The rows below fall into families. The same turns and mirrors carry the whole set onto itself and the rows of a family onto each other. For each named row, which other rows are in its family? Write them in the order they are listed.
These 40 rows form 5 families of 8 rows each.
Nol: 4,2,3,20,19,-23,15,22,-30,-14,6,5,-10,16,21,-25,20,-10,0
Doz: -27,-1,-10,26,5,26,-5,30,0,-4,38,-17,-16,39,7,8,-7,17,-11
dife: -19,-7,-18,18,6,13,8,35,-16,9,44,-21,-5,34,-9,13,-5,3,-12
kota: -3,-43,-13,0,21,39,-22,29,-3,-6,5,-44,14,38,29,20,-25,3,-10
pezi: 9,-11,-4,18,8,-2,-1,3,-11,-10,-16,-25,43,25,28,1,-44,-11,-2
vus: 11,-22,10,13,2,-1,-23,10,-4,-23,-18,-18,38,31,34,-11,-24,-19,9
Ludup: -4,-28,-27,-1,14,29,-15,18,3,8,-6,-35,24,20,9,25,-13,8,-21
Risuk: -13,-7,-14,22,3,16,10,43,-24,-3,41,-26,-1,44,-1,7,-19,12,-18
ton: -10,-22,-14,5,23,6,21,33,-14,19,28,-1,-22,28,14,28,18,12,-2
fof: -8,-6,19,-12,18,-16,23,13,-10,-5,9,1,-3,24,19,-27,26,-16,13
Saf: -8,-25,-25,-3,10,29,-19,25,-10,4,9,-27,35,23,7,24,-22,1,-23
sepuf: -11,2,-6,10,9,32,11,29,5,-3,43,-24,-8,53,15,14,-5,7,-15
pup: -20,-48,-21,-9,12,25,-7,21,-5,4,-29,-1,-11,14,23,15,-3,12,-20
nasok: -22,-15,-14,-6,15,18,20,27,-16,14,27,6,-18,14,22,23,14,22,-1
zusu: 10,-17,2,4,9,1,6,0,-5,-24,-30,-21,42,33,35,-3,-32,-15,-10
Pep: -14,21,14,23,-3,3,13,23,-10,-23,26,-3,7,33,22,-11,-15,-18,13
nopul: -21,-8,-3,-6,14,5,13,30,-22,2,16,6,-24,23,6,25,26,17,-9
pulon: -11,11,13,19,7,-5,28,28,-29,-26,23,-8,10,38,17,-19,-22,-28,2
det: 8,-37,-17,-11,13,-16,4,4,-14,-25,-18,-11,11,18,42,-32,1,-26,-13
fomit: -10,-3,22,3,10,-14,25,23,-14,-4,9,10,0,27,15,-34,9,-14,14
fak: -8,-30,-19,-2,18,35,-38,21,10,-6,1,-30,21,29,14,14,-14,8,-18
vor: -8,22,3,14,3,-6,22,20,-16,-28,23,-12,19,35,16,-10,-31,-21,-10
nagu: -3,17,12,36,-7,12,17,20,-5,-19,20,-4,9,46,17,-13,-8,-19,4
zama: 9,-42,-6,3,12,-2,18,-11,-19,-22,-28,-5,11,23,34,-23,-4,-23,-10
podez: -20,-53,-30,-10,21,10,-2,7,3,4,-17,-14,-10,18,34,10,-11,9,-22
bida: -34,-42,-20,-9,22,26,-1,14,9,3,-19,-16,-8,15,32,9,25,-8,-20
novep: -25,-36,-28,-3,21,24,-11,11,0,-1,-19,-34,-3,16,30,16,19,6,-19
Mimen: -4,-43,3,6,27,-2,0,-9,-10,-13,-28,-20,8,18,32,-31,11,-10,1
sote: 8,-17,5,5,-5,2,-15,6,1,-26,-19,-18,31,30,17,-7,-25,-34,10
muto: 5,-23,6,3,8,11,-17,-5,-10,-16,-3,-25,34,33,28,-5,-32,-40,10
ririn: -19,4,-6,22,24,37,-2,38,-4,-12,38,-21,-2,39,7,15,-3,12,-14
topof: -11,-37,-12,5,29,24,-35,19,1,-12,-2,-37,16,35,8,22,-25,3,-11
turi: -32,-12,-12,14,12,3,15,39,2,20,28,-5,-22,32,14,15,22,4,-1
Dek: 1,-38,10,-8,15,1,-1,-7,-16,-20,-34,-19,21,23,33,-26,3,-10,-5
Fir: -14,-45,-30,-14,23,20,2,11,-3,-7,-18,-17,-5,14,29,29,2,-4,-16
fadek: 11,12,8,23,-8,4,17,9,-7,-8,27,-17,4,35,19,-14,-23,-23,19
gire: -23,-26,-1,5,9,7,24,39,5,19,11,-7,-27,33,19,10,26,8,5
nev: 5,-8,6,7,2,-16,26,21,-37,-7,20,6,1,22,30,-21,23,-9,4
gekod: -3,-30,-6,3,24,-9,-4,6,-12,-13,-31,10,11,17,36,-27,-2,-31,-20
mobak: 10,-6,8,0,17,-9,32,19,-26,-9,24,14,-1,22,20,-27,15,-19,3

Which other rows belong to the same family as nagu? nasok, det, podez, sote, ririn, topof, nev
Which other rows belong to the same family as zusu? dife, Ludup, pulon, fomit, novep, turi, Dek
Which other rows belong to the same family as fak? Doz, vus, ton, Pep, zama, Fir, mobak

